(in the rows, 128 means zero)
The rows of M fall into 4 groups, and each row is roughly a mix of its group's hidden directions.
M:
[[ 98 116 155 155 126 100  99 101 154 134 150 117]
 [ 97 168 114 125  84 141 117 115 124 140 153 109]
 [174  98 125 127 126 146 152 141  93 146 130 104]
 [158  99 120 131 175 125 160 142 105 110 136 135]
 [156 108 150 107 123 142  96 127 100 122  96 160]
 [ 87 146 121 136 148  83 122  99 146 133 147 120]
 [179 116 139 149 133 135 160 125 160 108 110 137]
 [175 102 117 106 116 125 149 126  96 112 144 103]
 [ 86 107 124 116 112  94 138  96 151 131 105 110]
 [110 144 167 115  97 110 121 149 163 132  98 123]
 [167 148 119 129 174 147 160 139 126 115 144 142]
 [ 81 142 126 144 125 115 135 146  88 113 119  95]
 [ 88 122 100 136 136  96  92 114 138 152 137 107]
 [124 140 106  93 175 140  91 139 120 124 123 150]
 [147 125 141 150 175 120 110  97 140 138 142 163]
 [ 88 141 134 150 156 115 101 103 118  92 137 116]
 [124 116 132 136  97 134 151 128  94 104 142  77]
 [157  88 114 138 140 117 164 114  99 111 147 145]
 [127 139 152 118 122 118 123 113 177 132 118 178]
 [173 138 117 161 115 126 153 121  93 112 105 125]
 [148 162 128 124 155 129  93 126 132 155 151 166]
 [115 133 105 117 135 174 132 152  86 120 140 103]
 [141 145 181 141 119 152 116 119  90 123 146 136]
 [153 146 120  78  95 119 144 122 121 146 122 158]
 [113  97 119 165 161 140 138  93 141 148 143 114]
 [144 104  85 114 130 100 165 154 142 126 114 118]
 [117 102 122 146 155  78 113 145 155 129 149 140]
 [ 72 146 126 148 101 159 142 141 135 129 113 119]
 [126 144 144 155 142 145 180 122 119  90 145 130]
 [133 111  77 106 133 149 145 152 111 159 124 114]
 [ 88 115 165 120 113  91 129 134 164 136 137 129]
 [173 134 123 121 120 162 171 141 100 120 131 135]
 [117 115  93 111 139  94 109 113 126 170 113 103]
 [151 140 105  98 137 164 128 152 130 130 165 156]
 [104 162 123 148 101 165 131 156 145 134 119 155]
 [ 99 136 150 121 132 148 115 106 116 111  82 162]
 [ 86 134 130 127 165 101  86 106 131 118 130 130]
 [117 115  80  89 130 128 122 131 133 153 165 122]
 [155 142 161 150 135 132 164  95 149 142 135 151]
 [ 96 132 129 129 107  94 103 108 170 140 123 153]
 [130 164  98 115 147 125 141 131  89 150 163 138]
 [132 127 147 159 165 121  92  86 140 121 139 114]
 [121 112 149 131 154  86 126 101 119  89 102 135]
 [176 118 108  92 151 120 157 135 120 118 144 142]
 [128 134 155 140 155 145  83 128 150 108  98 151]
 [157 164 148 121 145 154 131 124  98 120 100 157]
 [101 109 121 113 110  86 149 163 110 138 116 104]
 [ 99 129  98 125 139 115  77 129 137 161 147 118]
 [117 105 164 149 138  93 135 110 164 140 136 104]
 [144  96 123 112 122 166 119 116 153 174 114 132]
 [105 163 142 162 134 115  82 111 133 111 116 136]
 [117 137 136 128 152 102 120  90 162 119 104 165]
 [147 119 167 150 153 109  98 100 145 118 128 101]
 [136 101 156 134  75 135 117 148 119 143 114 101]
 [166  99 104 105 138 122 142 116  86 145 126 111]
 [106 145 133 126  96 126 124 132 172 109 125 174]
 [108 131 117 120 121 158 132 157 144 167 171 114]
 [ 95  87 123 139 101 122 126 170 142 128 105 119]
 [147 115 101  95 135 102 171 150 146 132 123 149]
 [ 95 153 136 158 153 111  84 108 123 129 112 123]
 [144  95 149 137 123  92 146 121 172 152 139 118]
 [109 106  96 103 146  84 132 136 140 163 136 127]
 [101 135 126 122  98  98 111 110 158 133 106 168]
 [153 132 119 110  83 162 149 149 121 102 118 145]
 [108 128 155 147 105  90 157  87 129 126 111 125]
 [157 157 127 101 123 177 138 145 124 142 135 157]
 [154 106 120 124 163  99 106 106 147 147 109 157]
 [113 153 115 129  88 138 113 142 155 123 176 133]
 [ 90 150 126 141 147 119 111 110 156 139 101 165]
 [136 144 137 147 148 120 145 104 174 168 131 147]
 [162 134 132  90 137 126  88 115 122  96 147 111]
 [107 156 140 160 126 159  94 114 161 142 113 121]
 [100 115 127 135 156  82 105 106 126 155 134 105]
 [111  89 138 133 134  91 146 153 157 153 147 120]
 [ 91 174 126 120 155 123 102 109 146 129 149 132]
 [128 118 158 122 128 100 150  82 158 154 121 111]
 [106 112 147 122  76 116 100 127 161 139 112 132]
 [143 125 158 110  93 108 154 152 157 131 138 159]
 [130  98 120 134 164 121 113 102 120 167 135  91]
 [163 100 104 121 167 112 110 115 126 138 149 100]
 [110 137  91  98 154 123 126 140  87 145 154 120]
 [105 157 102 116 118 154 134 140  82  99 137 132]
 [ 78 157 117 152 123 155 126 123 105 116 102 125]
 [119 126 126 116 145 130 169 116  91  91 159 114]
 [118 137 166 140  98 129 124 116 140  92 103 165]
 [160 118 101 134 119 155 179 154 116 131 119 138]
 [149 140 145 130 124 171 167 144  99  99 130 130]
 [ 83 126 151 141 132 107  91 107 151 106 119 118]
 [121 167 101 120 139 173 129 131 144 151 131 160]
 [ 95 131 103 112 156  92 122 102 143 151 136 103]
 [124 102 163 125 148 136 101 142 169 133  98 143]
 [133  99 141  94  95 119 128 148 166 112 104 111]
 [123 119  82 134 125 143 156 135  98 105 121  90]
 [117 131  86  99 146 111 106 148 130 152 132  91]
 [113 120 130 115 107 120 110  99 145 187 122 112]
 [103 151 106 100 126  95 109 114 130 118 168 149]
 [141 167 147 135 171 139 127 113 112 126 163 150]
 [166 154 134 126 147 142 146 122  89 102 114 155]
 [104 118 100 115 154 122 149 110  90 140 147  94]
 [179 147 140 118 138 139 145 144  99 110 114 158]
 [113 152  85 125 134 133 127 151 149 168 157 121]
 [126 109 112 113 146  85 118 100 109 166 139 108]
 [105 153 131 138 132 149 128 125 161 143  97 175]
 [145  81 115 107 122 125 132 142 100 171 113 121]
 [154 160 157 121 111 142 134 156 143 130 135 174]
 [124 155  94  97 159 170 135 120 117 117 115 140]
 [164 119 150 113 134 160 139 140  98  96 108 152]
 [128 153 108 125 173 164  97 120 104 114 135 137]
 [113 164 136 135 106 169 129 155 148  98 128 149]
 [133  98 121 147 135  99 154 131 162 136 146  86]
 [144 134  79 108 150 138 146 134 121 112 155  93]
 [117 137 138 141 160 131  96 109 137 159 173 113]
 [171 130 144 135 111 151 161 154 112 101 111 114]
 [152 150 154 148 106 143 143 121 154 129 116 176]
 [109 138 151 155 108 129  82 122 165 114 108 129]
 [114 118 160 138 136 102 119 118 152  72 130 112]
 [144 139 151 138 114 177 153 125  94 118 123 153]
 [140  81 124  80 104 134 139 143 125 119 106 137]
 [125 158  88 124 121 138 144 125 137 182 143 138]
 [105 156 106 140 100 175 145 149 108 124 117 138]
 [144  93  96 133 151 139 103 137 108 162 126  99]
 [171 135 160 127 106 172 151 139 131 135 129 140]
 [173  97 120 131 147 142 155 138 117  88 128 136]
 [133 118 166 131 135  95 130  99 174 112 125 144]
 [132 125 156 176 102 136 143 104  92 131 120 142]
 [140 126 140 125 106 124 145 127 183 127 115 172]
 [135 146 119  92 107 126 157 158 109  86 120 133]
 [166  94 129 108 139 127 173 127 105 124 103 128]
 [ 84 113  90 125 140 102 110 144 149 106 110 126]
 [126 138 132 174 126 163 102  94 154 116 121 133]
 [129 152 126 121 159 126 101 141 164 163 116  95]
 [125 160 115 114 158 137  84 137 114 151 161 133]
 [150 144 157 174 114 124 125 161 153 126 128 152]
 [125 138 145 174  98 167 137 122 143 113 104 140]
 [ 85 151 131 128 158  95  99 103 113 140 123 126]
 [135 100 110 120 141 124  80 101 134 158 155 117]
 [142 143 143 133 123 170 169 136  88 111 133 119]
 [140 134 137 141  92 171 152 129 105 102 126 158]
 [135 111 122 102 124 109 102 143 174 121 145 165]
 [100 134 121 117 103  90 154 112 152 147 121  92]
 [121 121 142 115 126  81 134 120 180 116 112 147]
 [ 73 128 135 151 143  99 105 116 136 129 143 104]
 [117 152 141 127 116 127 115 105 117 186 123 161]
 [ 86 146 107 153 134 122 136 119 146 146 165  98]
 [113 126 164 159 140 102 116 111 172 140 109 122]
 [135 174 116 133 130 177 132 147 122 100 142 133]
 [115 121 160 153 146 114  84  90 126 126 141 110]
 [134 120 129 171 180 106 148 118 137 135 121 106]
 [103 102  94 127 146 110 131 138 119 122 135  75]
 [119 150 149 124 153 108  96  89 130 123 114 166]
 [109 138  77 109 135 112  97 120 153 103 126 111]
 [137 157 111 127 131 167 123 143  80 105 140 113]
 [ 68 132 106 163 138 121 119 113 108 130 132 120]
 [109 163 131 161 142 115 122 129 150 132 180 122]
 [ 98 144  90 130 118 159 122 168 120 157 127 129]
 [106 170 108 123 169 114 129 112  98 133 150 127]
 [123 108 101 104 168 110 112 108 100 158 112 125]
 [126  98 129 115 112  80 119 115 163 131  95 128]
 [158 109 117 117 106 135 134 145  83  92 135 105]
 [142 126 133 118  82 138 163 153 148 115 102 153]
 [116 116 122 134 100 151 109  99 130 132  86  88]
 [162 107 157 135 129 143 119 138 154 106  88 151]
 [134 121 103 103 102 165 132 141  94 151 149 151]
 [123 163 122 124 152 137  87 121 129 150 154 166]
 [102 131 136 137 111  85  85 105 119 157 128 123]
 [186  99 123 113 143 125 125 108 153 129 143 144]
 [131  88 142 144 110  96 143 110 138 100  97 109]
 [115 111 168 159 115 116 107  91 121 153 140 111]]

Each list below has three rows that fit no group; the rest each fit one group, if only roughly. Name those rows in the order they come.
- J826: [104 157 153 142 166 114 117 107 152 124  94 135]
- J885: [159 131  93 112  91 138 154 146 124 161 145 128]
- J245: [144 130 109 128  89 170 142 152 107 121 153 149]
- J911: [125 164 156 177 109 148 145 129 112 112 130 113]
- J229: [ 98 143 135 157 132  84  88 121 147 116 138 137]
- J955: [ 81 141 121 117 174 113 114 128 114 145 154 128]
- J855: [124 181 133 102 143 131 114 116 106 127 145 165]
- J134: [ 99 144 137 141 125 119 146 123 189 147 146 124]
- J488: [153 111 158 129 146  96  92 124 139 108 111 159]
- J887: [134 148 143 168 147 155 119  90 122 122 163 115]
- J262: [133 168 120 128 167 124 109 120  99 110 142 163]
- J703: [103 110 124 144 111 155 131 136 104 128 143  72]
- J24: [ 99 142  92 122 119 118  77 112 143 149 136 120]
- J961: [123 141 124 126 119 149 172 137  95 100 132 168]
- J705: [192 119 121 123 138 152 129 138 122 114 125  97]
  J826 J245 J887
- J162: [150 128 155 109 117 133 165 113 153 108  93 155]
- J814: [121 148 124 119 170 123 103  90 111 108 158 141]
- J143: [106  85 136 110 107  86 139 115 147 109 126 112]
- J652: [118  70 124 151 146 106 128 139 156 121 134 107]
- J670: [143 112 158 154 107 149 117 111 104 106  88 111]
- J109: [157 127 136  91 100 124 148 154 165 130 109 147]
- J92: [145 142 180 139 103 111 125 126 109  97 121 152]
- J989: [163 123 104 103 127 120 153 146 101 108 158 102]
- J204: [ 93 108 133 128 146  96 106 115 154 145  92 146]
- J711: [177 130 133 118 139 167 122 138 126 102 115 161]
- J259: [131 155 120 101  93 134 138 179 139 138 139 146]
  J670 J989 J259
- J798: [179 123 127 134 128 134 174 146 124  98 113 126]
- J506: [130 126 106 129 144 129 119 123  86 127 174  90]
- J861: [138 146 137 137 153 177 153 121 130 107 147 162]
- J220: [162 116 109 123 130 140 156 136 106 153 155  87]
- J78: [124 105 129 137 161  97 149  92 119 128 128  86]
- J848: [131 109 101 144 161 147 149 141  98 115 161 104]
- J892: [ 98 125  96 138  91 143 105 146 113 133 118  91]
- J472: [109 123 132 170 161 120 100  93 115 132 139 104]
- J520: [144 165 116 145 113 154 155 121  87 152 136 113]
- J47: [118 164 118 129 125 143  82 140 102 150 146 156]
- J909: [186 126 147 123 125 142 167 130 107 131 142 141]
- J112: [104 136 102  90 115 113 114 107 109 153 163 140]
  J506 J909 J112
- J999: [156 120 148 150 112 177 141 144 144 107 137 153]
- J973: [131 146 108 113 138 152  90 130 104 114 160 164]
- J731: [129 118  85 123 132 157  84 126 144 153 116 106]
- J111: [125 159 123 120 100 126  81 141 134 150 141 165]
- J261: [164 125 120 142 112 184 128 135  97 119 137 118]
- J694: [140 109 108  97 123  78 110 109 106 103 130 128]
- J903: [143 155 147 118 156 158 107 141 103 100 155 147]
- J505: [153 119  94 138 169 149 130 104 100 151 137 113]
- J645: [102 120 171 132 160 104 112 127 147  99 110 145]
- J613: [123 157 143 177 135 127  89 101 142 132 140 136]
- J170: [121 143 124 133 145 129  69 107 148 122 130  92]
- J79: [156 124 146 143 171  98 140 126 105 112 102 151]
- J627: [120 121 140 143 129  62 133  95 131 122 116 123]
  J973 J505 J613
- J102: [147 104  76  98 126 134 122 142 105 143 147 112]
- J469: [133 144 145 142  92 138 103 163 144  88 116 112]
- J543: [166 106 141 118 112 143 153 156 169 132 147 135]
- J781: [160  94  90 123 120 141 142 145 136 165 127 107]
- J60: [145 133 149 144 127  90 109 129 167 107 136 165]
- J623: [142 122 139 116 158 156 102 172 154 128 111 107]
- J968: [104 107 107 109  91 147 155 140 137 125  88 136]
- J19: [149 117 164 155 134 145 125  96 153  91 142 139]
- J72: [176 118  88 130 160 150 140 130 119 140 143 119]
- J722: [136 130 142  83 104 100 134 142 166 111 111 145]
  J469 J623 J19
